One turn sends every row of this set to another row. A few are shown first. Where does it send the rows asked after them?
k308:   4   1  -4   4  30 -20  11   9  -6 -29 -19   2   3  55   7 -10 -11  -6  16  -1 -23  41  30  23
k232:  -8   3 -24  26   5  -6  24 -18   0 -41   6   9  13  33 -19  12  -5  21  17  16 -22  40  -1  35
k861:  13  -2 -42  29  14 -10  40  13  -4 -52   3  44  28   7  -6  13  -4  40  -8 -21   8  25  -1   1
k435:  19 -28 -12  18  24 -16  30  49   6  -1 -14   5  -1  14  44 -16 -25  31 -10   9  11   2  26 -35
k569:  13 -20  26 -36 -48   7  -8   3 -25   2  -4  12  15 -41   8  35   7  -4  10  -7  -9 -36 -14 -11
k418:   9 -16  18 -37 -50  -8 -12   6 -41 -18  -3   7  22 -25 -23  35   9  -1  11   2 -15 -22 -10  20
k151:  30  16 -23  -3  30  -1   6  28  -5 -47   0  33  31  37  -9  -8  -6  32 -24 -35  28   3  23 -21
k986:  10 -15  29 -40 -49   9 -14  -3 -25  -5   2   3  17 -29 -13  34  11  -9  15   5 -16 -27 -15   4
k51:   5 -16 -32  34  10  10  38   2  10  -9  -8  40   8  -9  52  11 -10  37  -8 -21  10   1  -4 -37
k485:  12 -12  31 -36 -45   7  -8  -2 -13 -17   8   0   0 -29  -4  24   1 -11  32   6 -26 -32 -25  19
k993:   6 -11  16  -7  45 -18  22 -14 -19 -27   8   7  -9  23 -30 -14  -9  25  25  26  -7  38  18  28
k392:  27  17  23 -11  38  41  -5  -5  37  -7   9   6   9  33  20  -7  -4 -12   6 -13  -4   8  17 -40
k676:  16 -26   6 -28 -48 -25  10  24 -36 -32  -8  21   8 -36   1  24  -3   4  22 -15 -11 -29 -16  25
k832:  16  -3   5   4  29 -14  20  27  12 -23   5 -21   2  44 -16 -14 -14   9  13  39 -15  37  29  16
k623:  30 -22  19 -33 -36   1   6  23 -18 -24   3  32  13 -49  10  28  -1  -3  15 -27  -8 -37 -22  -1
k612:  12 -16  22 -32 -51  12  -9   9 -15 -10   2   9   0 -42  15  21  -1   4  18  -6  -3 -53 -25  -5
k434: -12   3  18  -8  25  17  -8 -38  -8   0  15 -13 -22  21 -15 -23 -12  48  18  44  19  -9   6  -5
k635:  21 -12 -12  -2  46 -21  28  11 -31 -37   8  38  10   4 -26 -13  -9  60  -7  -8  34  11  14  -3
k918: -16  21 -13  19  -6  38  -1 -40  20 -14  19 -12   0  30  -9   6  -1  31  12  34  -8   4 -13   2
k228: -11  29 -14  -1   2  18 -27 -13  -2 -17  -2 -16  -3  61  -5 -20 -10  35  -5  21  16 -17  14  -5
k245:  30  -2 -20   8  29 -15  23  54  -4 -42   9   6  20  28 -22 -14 -14  46 -21   9  24  12  28 -11
k305:  17 -26  13 -33 -47 -17   1  17 -44 -20  -9  22  24 -35 -11  36   7  -1   8 -12 -14 -19  -8  14
k659:   5   6   0  18  10  52  16 -26  45   2  15  12   6  -2  35  12  -3  16   7   0  -5  -1 -15 -42
k359:  20 -26  17 -35 -45  -5  -1  17 -35  -9  -5  26  26 -44   1  36   7   1   2 -20  -5 -29 -13  -8
k278:  -1 -12 -15  14  14  -5   8  12  -5   4 -35  16  -8  30  65 -15 -20  24  -7 -15  12 -10  24 -35
k406:  34   0  16  -1  38  31  14  28  42   2  17  -6   5  13  18 -13 -11  14  -5  12   9  -1  19 -56
k233:  23  -7  34 -13  52  37  10 -20  18   8  23  15 -10  -9  11 -13  -5  26  12   4  18  -4   6 -49
k419:  -1   7   1   6   8  18  -8  10  18   2  11 -36 -11  40  -1 -23 -17  37  -3  52  13 -14  16 -19
k70:  16  -8  13 -35 -46  -8  -6  12 -27 -38   9  11   9 -26 -27  24   3   4  22   1 -12 -30 -22  30
k836:  13 -36   2   5  45 -11  32   1 -16   6 -12  36 -14 -14  39 -17 -19  41   5  -7  22  -1  14 -32

k832 -> k406
k659 -> k861
k228 -> k278
Now these:
k676 -> k485
k569 -> k305
k635 -> k434

One turn sends every row of this set to another row. A few are shown first. Where does it send the rows asked after them?
k773:  18  63  35  27  16 -43 -34  -9  33 -13 -26 -41  -7 -29  34  10  48   2  -4 -22 -17 -59   3 -11 -27   7 -13  -5   9 -32  23  -3  10  25 -37   1  -3 -33 -38 -17  19  -4 -14 -26   6  -9
k68:  50   5  45   8  -3 -39 -28  22  36 -45  -4 -23  24  28  32  -2 -19 -18  -1  -9 -38 -17  -1 -18 -15  22  -4  -6 -27 -44 -22  -9 -28 -39 -23  30  23 -44  31 -19 -11  58 -38  13 -28  -2
k234: -32  65  51   6  30  -7  26  17  -6   0  15 -45 -16   2  23  28   0 -11  19  -9  21 -16  -1  21 -17  15  -5  22 -17  17 -16   8  20 -12 -24  11 -23  18 -14  -9 -30 -15   3  27  24 -36
k14:  28  25  21  -4  44   7  48 -24   2  -8  -8   1   7 -29   9   6   8  -9 -33  -6 -19  36 -30 -19 -24  25 -10  29 -10  -9  -7  -8  24 -36  -7 -31  -3  18  -5   7  20 -32 -55 -11  27   9
k829:  21 -26   9   0   2   1  -8  -8  18   6  15  -3  -8  -3  22 -12 -23  -1   7  23 -25  25 -35   5  -3 -29 -23   8 -20 -28  12  -8 -19 -20  30 -35 -15 -39  -2  -3  19  57 -65  17   6 -17
k515:  23  -4  12  12   2  -3 -16   3  19 -12   7 -10  -4  -5  24 -10 -28  -6  -2  38 -16  22 -33  -4   2 -28 -43  -3 -15 -47  21   3 -27  -9  35 -30   3 -38 -10 -19  16  53 -55  27  23 -25
k140:  39  22  52  15  22 -21 -17  16  55 -25  19 -21 -15  21   8  47  20  17   3  14 -43 -55  17 -42 -11 -16 -25 -39 -13 -50  26 -13  16  13 -16 -14  33 -27 -31  -9  18  25 -46  14   7   8
k22:   6  44  49  10  34  13 -35 -19  -5 -57  21 -45   9 -10  -2  17   1 -17  29 -20  16 -11   3 -16 -47 -10 -32 -18  41 -37   0   7  25   8 -22 -36  -3 -21 -29 -38 -18  12 -29  -8  59  -9
k666:  32  14  20  17  51 -15 -24   3  46 -18  36 -18 -22  10   4  53  25  21 -16 -19 -26 -23  28 -45 -22 -11 -47 -32  11 -51   6 -15  16  11  -2 -15  11 -30 -46  -5   6  27 -41  -1  22   1
k227:  -4  69  44 -10  13 -19  34  -4  -8  -4  35 -27  -9 -13  20  23   0  -8  29 -16  -2 -12  10  25 -30   9  -3  15 -40  19 -25   8  18 -13 -20  -1   0  13 -20  -7 -39  -4  19  26  37 -41
k129:  45  20   5   8  33   1  36 -31   6 -11   0 -13 -14 -31  11   9  -2 -21 -38  -2  -2  25 -21 -19 -10  27  -6  31  -9  -5   1 -16  24 -22 -19 -39  -1  32 -22  14   3 -26 -54 -11  37   2
k955:   3  33  43 -27 -20 -30  11  19   6 -22  13 -17  20  -6  42  42  11   6  33   7 -28 -11  41 -38 -32 -18 -39  13 -11 -37  36  10  33   5 -25  65 -32 -20   1 -12 -30 -11 -24  -6  -8   4
k923:  18 -18   5   4  10  -8  11   2  27  -8   0  -5 -17   5  19 -15 -33 -18  -2  33 -12  22 -33 -12 -12 -23 -29   2  -6 -38  11 -11 -30 -15  20 -49  -1 -30 -10   5  18  59 -61  27   2  -6
k583:   4  34   0   3   6  -1 -19   8  57 -73   9 -35  20  10  28  15  47   4  -2 -29  -9 -30   6 -14 -14 -31 -27  11  23 -11 -16   7  15 -13 -49 -25  -6 -57 -14 -10 -31  39 -13  27  22  -4
k155:   0  30  37 -13 -21 -51   9   9   5 -15   7 -11  40  -5  56  45 -13   3  35  15 -23  -8  33 -38 -38  -5 -19  17 -22 -38  18   8  32   0 -29  63 -45 -19   9 -21 -29  -4 -27  -2   8   3
k754:  25  41  26 -11  31   0  39 -23   4   3   4  -9  -7 -27  12   6  -5 -18 -23  -4 -29  20 -42 -24  -1  29  -3  26   6  -1  -7  -1  17 -17 -20 -47  -2  20 -14  13  10 -37 -51 -23  24  14
k275:  19  31  17  -1   4   2 -19  34  51 -72  27 -40  22   1  16  24  18 -19  25 -14 -13 -29  14 -28 -25   0 -24   0  24   7 -16  18  46   2 -49  -3   7 -40 -25 -17 -29  54   1  12  11  -8
k147:  10  45  48 -11 -30 -49   0  13   8 -25  16   1  24  -6  51  55   7  -8  23  18 -50 -30  38 -40 -42  12 -24  20 -18 -48  11  22  28  -9 -16  47 -34 -13   9  -8 -37   6 -15  -2  -7 -13
k194:   2  83  36  -4  -8 -25 -20 -11  41 -15 -38 -21 -10  -6  30   8  60 -19   7   5 -23 -44   4   0 -17   6  -6   4  -1 -25  14   3  34  18 -53   6  15  -9 -45  -4   8  -6 -21 -20  24 -13
k778:  34   3  38  22  13 -35 -36  17  35 -48 -10 -30  29  34  22  18 -12 -17  -8   1 -18  -6  11 -24 -18  28  -9  -8 -46 -30 -17  -3 -22 -45 -38  20  21 -29  34 -17 -10  59 -62  10 -31  -4
k349:  53  25  34  17   1 -20 -32   7  21 -63  -6 -23  13  38  27  20 -13 -12 -22 -19 -36   2  10 -25  -6  23  -5 -19 -30 -30 -10   9 -23 -33 -25  40  24 -46  42 -25 -17  44 -36  10 -21  -4
k998:  25  40  33 -10  48   0  34  -5   8 -15  -5  -4 -14 -29   9  -1  14 -34 -22  -5  -6  29 -42 -19 -18  38  10  34  -2 -27  12  -8  11 -27 -16 -44  -6  23  -6  25  12 -24 -48  -1  22   7
k823:  33 -15  11  12  11  -1  -5  -2  21 -16   9 -10  -6   2   0 -11 -31 -11  19  37 -15   6 -35 -22 -20 -20 -33  15 -18 -47  12 -12 -28 -29  21 -41  -4 -15 -17  10  33  47 -66  19   3 -26
k735:  49  15  26  20   2 -36 -39  10  25 -44 -10 -18  17  19  32   0 -13 -15 -14 -16 -38  -6   8 -21 -21  12 -18  -7 -33 -30 -10  -2 -12 -38 -18  20  11 -40  34 -37 -28  78 -38  11 -41   4
k585:  20  47  36   6  63  25 -21  -6  -9 -18  17 -33  -3 -25  -1  17  -1 -19  39  -2   0 -22  -5 -25 -30  -1 -32 -32  18 -40  -1  21  27  25 -23 -55  20   3 -27 -26   8  21 -24  -7  39 -12
k525:   8  68  51  -8  34 -17  28   7 -14   0  27 -41 -12 -27  33  35 -11 -20  28 -18  23 -13  14  24 -19  -5 -12  26 -32   8  -2  -4  30  -4 -28   7 -10  17 -14 -11 -43 -12  -3  27  40 -27
k286:   4  22  15   2  50  10  12 -20  -3 -10  -8 -10   2 -34   9  -1  -3 -18 -28  -3  -4  23 -31 -25 -18  27   9  22   1 -15 -12 -12  28 -25  -7 -27  -1  29 -14  23  22 -45 -49 -12  13  -4
k175: -22  75  33  -8  21 -16  45  10 -24 -12  38 -26 -16  -1  26  22   6 -18  39 -13  17 -10  14  18 -17  30 -19  25 -25  18  -9  15  13   8 -22   4 -14  11 -13  -4 -17  -1   1  24  22 -26
k603:  15  33  54 -19 -25 -42  -4  15   1 -17  15 -10  33  -7  45  45  -5 -13  39  24 -31 -25  38 -32 -50  -2 -27  28 -11 -31   2   8  27  -5 -33  64 -25 -23   8 -23 -29  -1 -19  -9  -7  -3
k479:  -7  49  45   1  27 -16  43   9 -20   0  26 -38 -15 -10  35  34   7 -23  17 -21  20   4   7  31 -29  14   1   8 -34  14  -9   3  12 -12 -20  21 -14  16 -14  -8 -29  -2   3  24  42 -44
k402:  47  14  42  21  -5 -41 -26  18  26 -38  -5 -15  25  23  22  18 -23 -16 -14 -24 -26  -2   0 -16 -11  17  -6 -10 -47 -33 -28  10 -25 -48 -28  27   6 -51  41 -15 -18  54 -50   4 -25   6
k708:   1  43  44 -15 -21 -55  -3   3  10 -17  13 -18  22   8  39  29  -7  -6  32  -1 -25 -23  42 -33 -40 -15 -23  25 -18 -45  21  -2  30   0 -35  57 -23 -18  14 -28 -46   4 -18 -25  -6   8
k342:   2  66  50  -9  14 -17  28   2 -26 -10  27 -22 -19 -21  29  39  10 -21  31  -4  14   3  25  37 -22  17  -3  24 -36  11 -20   8  26   3 -24  13  -5  18 -12   3 -24  -4  -4  24  41 -24
k542:  18  29   0 -14   1   2 -37 -17  48 -74 -22  -6 -21  -1   6  47  23 -33   5   0 -11  11 -29 -18  -8 -12 -20 -14   3 -12  14 -27  -1 -15 -53 -52  46 -14  -4  -3 -14  19 -45   5  30  -5
k801:  21  61  15  -6   2  -2 -51 -22  44 -44 -18 -25 -18 -10  21  56  34  -2 -17 -14  -2  -2 -10  -8 -18 -15 -27 -12   7  -6  20 -50  -2 -11 -44 -31  29  -1  -3  -8   1   2 -62  20  39 -18
k344:  18 -19  22   9  16  -5 -11  -1  10 -12   5 -17 -11   6  29   4 -27 -21  13  32 -19  19 -35   0   6 -19 -24   4   0 -37  17   0 -16 -25  19 -54 -11 -20 -25   5  13  55 -81  17   2 -11
k621: -25  33  45   2 -26 -57 -11  21  18 -29  21 -15  23   9  41  44  -7  15  33  12 -39 -15  26 -42 -30  -2 -20  13 -14 -36  10  11  26  -3 -18  51 -44  -5   0  -7 -42  -2 -10 -12  -5   9
k684:  -9  27  48 -23  -8 -57  -4   8  28 -13  20  -9  36 -11  42  38   3  -6  27  25 -29 -13  45 -45 -63 -11 -17  11 -32 -35  10   4  34   1 -25  57 -25 -16   3 -18 -35   5 -17  -4  -6  -4
k588:  41  15  39  -3  -7 -40 -44  16  39 -48  18 -26  17  20  22   9 -13 -32  -9   5 -28  -8  -2 -36 -10  26 -13  -3 -43 -28 -35  -3 -22 -32 -12  30  19 -47  42 -15  -5  55 -47  21  -9  -1
k885:  10 -29  14   4  13   4 -37  -8  12 -10  22   6   2   6  10 -15 -11  -2   7  43 -14  15 -34  -6  -6 -30 -31  -3 -21 -32   4  -8 -30 -30  21 -42  -3 -17 -17   0  10  34 -67  12  10 -27
k121:  33  31  11   3  21   9  36 -17  11 -10  -7  -9   8 -39  -8  -2   7 -12 -42  -5  -2  33 -30 -32  -8  19  -3  33  -7 -36   3  -4  24 -17 -16 -37   2  17  -8  10  23 -27 -46 -21  34   9
k152:   6  59  43  -9  28  -2  31  13 -20  -8  17 -38 -24 -17  12  25  16 -15  19 -26  33   2  16  29 -10  15  -4  20 -42   9  -6   5  29 -10 -25   5 -11  -1 -25 -10 -18   0  15  37  29 -31
k95:  32 -20  12  12  10  -2  -1  -6  23  -6  15 -13  -7   2  26 -28  -7 -15 -21  33 -20  15 -21 -10  -3 -26 -40   0 -13 -34  15  -7 -20 -18  27 -42  -3 -19 -18  -9   8  59 -83  23  14  -4
k26:  30  32  22  -2  39  10  48 -10  12   1  -2   7 -13 -29   4   9   5  -9 -25   2  -6  36 -24 -17 -11  40 -12  23  -5 -17  -3  -2  12 -10 -19 -51  -5  35  -4  20   4 -20 -49  -5  30   7
k456:  32  21  33  25  -3 -40 -56  12  22 -43   9  -7  15  26  18  23 -11  -3 -16  -1 -36  -6   1 -36 -13   9   1 -15 -47 -12 -31   6 -27 -41 -17  14  10 -42  38 -18 -13  43 -39  14 -32   9

k585 -> k194
k885 -> k286
k583 -> k666
Now these:
k603 -> k68
k754 -> k227
k735 -> k95
k14 -> k479
k349 -> k515
k823 -> k998

